rotation steps, each row followed by its count of steps
The counts run from 0 to 530.
[-21   4   0 -58  22 -20  17 -11  -5   8  -2 -39 -12  12  18  43  25   8
   7  -5   8   5  24 -16 -63 -14   7  27  21  -6 -19   8 -44  20  34  16
  43 -28]	85
[-16  61  13 -14  50 -16  27 -23  14   8 -14 -30 -14  -4 -21  16 -19   4
  20 -24  10 -21 -29  29 -55 -15 -11  60 -35 -23 -19   9  -2   5  29  -7
  29  12]	388
[-21 -39   3  22  11 -17  32   5 -30  -4  40 -34 -12   7 -10  25  11   7
 -55 -11   4 -14 -23  -8   1  36  16 -62  17   2  28  34  21 -27  -3   0
 -13 -42]	167
[ 11  -2  -5 -20  42   1  44  54 -14   0  19 -20 -16  31 -15  38 -23  19
 -29 -10   7  27 -10  45  -7  -8 -32  37  32 -25  -8  46 -16   3   9 -30
 -14 -36]	302
[-11  -7  -3 -51   7 -29  -9 -35 -41  34   8 -14 -18  11  30  27  30   1
  29  -2  11 -18  26 -10 -46   6  43  21   5  -1  -9 -33 -30  38  15  40
  -5 -22]	125
[-35 -31 -22  14  34 -39   3 -16 -13   4  24 -44  -2   6 -11  12 -19 -17
 -10 -16 -24  53   5  -1 -23  10  44 -75  -5 -20  23  10  14  26 -12  -6
 -15 -12]	139
[-23  54  41 -16  41  31 -19  19 -22  36 -11 -26 -15   6   4   9  14  39
  24 -13  14 -26 -53  17 -30 -27  -3  23  27 -16 -28  -1 -32 -35  -3  14
   9 -20]	360
[ -5  37   2  53  39 -30  25 -29  -9  18   4   6  11   4  -5  32 -27 -35
   2  -4  -4  -7 -11  25 -40  25  22  42 -41 -14   7 -26  16  47  12 -11
 -19   6]	31
[ 21  34 -16  41  58 -39  18  20  -7  15  12  -3  12  22 -18  28 -44 -13
 -21 -10 -15  22  -4  45  -8  12 -12  28 -15 -17   4   8  10  58   4 -22
 -41   8]	329
[-31  22  -2 -41  43 -31  50 -11  -9 -24  25 -35 -28   0 -24   0 -17 -19
 -11 -27   1  -5 -27   9 -52  15   5  23 -38 -35 -17  21   9  -5  30 -17
  33   7]	90
[ 11   0  -5 -16  34 -14  14 -61  -2  26  -1 -16   6 -16  40  41   4  30
  17 -19  23   4  28  12 -57 -30 -14  36 -25 -29  28  12  24  33  18  -4
  30  -5]	237
[  5  18   5 -45  19 -45 -15 -13  -2   8  12 -37  -7  -6 -18   3 -32  -1
  -9 -12 -19  -1 -10  24 -21 -37   7 -24  14  45 -25  28 -17  53  17  27
  13 -51]	331
[-14   7  15 -20  13 -12  17 -36 -14  26  17   4  -8  -5  25  52  19  -8
  16  18   8 -16  16   3 -56 -15  21  43   6  14  -5 -29 -19  40  36   5
  38 -46]	383
[-35  -6  11  -3  19 -42  17 -17 -16  -8  26 -46 -18 -13 -36  -7  -4  -3
 -32 -21  -9 -31 -43  -6 -26  16  19 -64  -6  12  -2  33  20 -30   5   7
  20 -26]	465
[ -8  -5  15  22  12 -17   2  14 -26  21  22 -20   2  -2 -14  52   2 -17
 -52   1  -4  -1  -2  -8 -13   9   9 -59  46  30 -14  51  -7  21  -3  -4
  12 -52]	27
[-19  19   5 -54  35 -23   8  -7 -48  11   4 -11 -35 -14  16  26   6  -1
  -1 -39  23  -6  -5  -3 -42  15  -3  22 -18 -74 -19  27  12  -7 -20  -6
  26  26]	494
[-26  16  18  15  30  25  22  -4 -53  37  18  24 -31   6  29  47  26 -15
  20   7  12 -21 -25  -3 -36  30  19  47 -12 -49   0 -32  -5 -19  -8 -17
   2  -8]	434
[-32  -8  30   4  14  11   0 -39   5  42 -22 -30   0  -5  30  62  38   6
  14  -2   9  -8  28 -27 -56  -6  25   3  19  17  11   4 -33  32  23  21
  29 -26]	86
[-26  -7  32 -36 -10 -34   5 -35 -27   5  19 -40 -25 -28 -10   6   3  -2
 -18 -17  -4 -44 -31 -18 -31  -4  27 -47  -3  21 -11  33   9   2   9  40
  26 -27]	107
[ 13 -26 -29  20  33 -56  18 -15 -21   7   8 -16  20  13   0  49  -1   3
 -47 -16   2  34  38   4 -24  22   1 -42  12 -16  21  29  22  45  -7 -18
 -12  -5]	178
[  9  26 -17 -28  49 -50   7  11 -46   9  19   4  -4 -10  -6  42 -24 -18
 -36 -19   7  31  16  32 -17 -10 -21  -2   2 -29 -22  37  16  31 -21 -36
  32 -16]	336
[-36 -10 -31 -59  40 -41   1 -21  -9 -16  24 -54   7  30  -1  -2  10  21
  -5 -22  -5  24  10  -7 -46 -17  25 -35   5 -11  -5 -11   0   0  30   6
  28 -26]	516
[-26  45 -22 -62  54 -52  -5  -1 -41   0  18  -9  -7  14   4   1   1  -6
  -6 -22  12   3  -8   9 -50  -2   3  30  -2 -31 -54 -13  -2  10   0 -11
  36  -8]	51
[ -9 -17  47  52   8  40  12  -7   1  46 -19 -43 -17   0  13  32  20  35
  18  -7   2 -21 -21 -18 -25  13  23  -9  14 -18  54  12 -18  -7  10  36
 -45   3]	154
[ 12 -31 -16 -64  13 -43 -13  -5 -37  11  11 -42 -16   4  15  38  15  15
 -40 -31  15   1  37  -2 -20  -3  -8 -33  34  -4 -16  43  -7  33   6  19
  15 -40]	185
[-12  10  -4  25  39 -29 -10 -48 -15  38  -9 -18  13   3  28  21  -3  -3
  26 -11  -7  25  24  -1 -47   9  38 -16 -24 -26  20 -37   2  54  -1  14
 -37  16]	496
[-10  19  54   6  -6  -2  -9 -24 -13  48 -19 -42 -28 -12   7   5   9  18
  22 -14  -9 -54 -31 -20 -28   7  32 -12  -9  16   2   5 -24  12   4  67
 -27   2]	114
[ -9 -13  48 -45  -3  22   5  -5 -20  14   8 -49 -65 -27  11 -11   2  47
  35 -21   5 -27 -46  10 -18 -22   6  -5  -7 -21  14  26 -11 -25  -8  35
  -9 -17]	214
[ 18   9  -1 -64  27  -6   2   8 -30  20  -9 -25 -30  11  27  21   6  36
  29 -33  17  -5  18   9 -31  -8 -16  56  -5 -62  -6  14 -29  18   8  18
 -11  14]	203
[-14 -25  22  -7  13  22 -16 -49 -22  31  12 -22   3 -13  41  26  39  50
  18 -10  20 -26  -9 -12 -32 -28  24 -19  16  -1  33  -7  10 -19  -2  20
  12 -51]	226
[  2   5 -17  49  49 -34  -4  -5  -6  14  19 -12  44  29  -2  38  -3  17
 -40  -4  -8  19 -10  27  -8  -8  11 -49  26  28  10   8  27  25   2 -21
  -5 -53]	318
[-47 -15  15 -28   9 -15  -6  13 -32   7  33 -34 -30  -3  -7  13  13 -16
 -16  -1 -17   8 -23 -14 -24  -9  28 -71  33  10 -12  24 -19 -12  -9   3
  31 -58]	67
[-40  32  20 -24  32 -18  23 -20 -25 -10   1 -36 -14  -1 -19  -2  13  16
 -23 -30  10 -60 -52  -8 -39  14   9  -8 -16 -12 -24  14  16 -51  18  11
  35  -9]	466
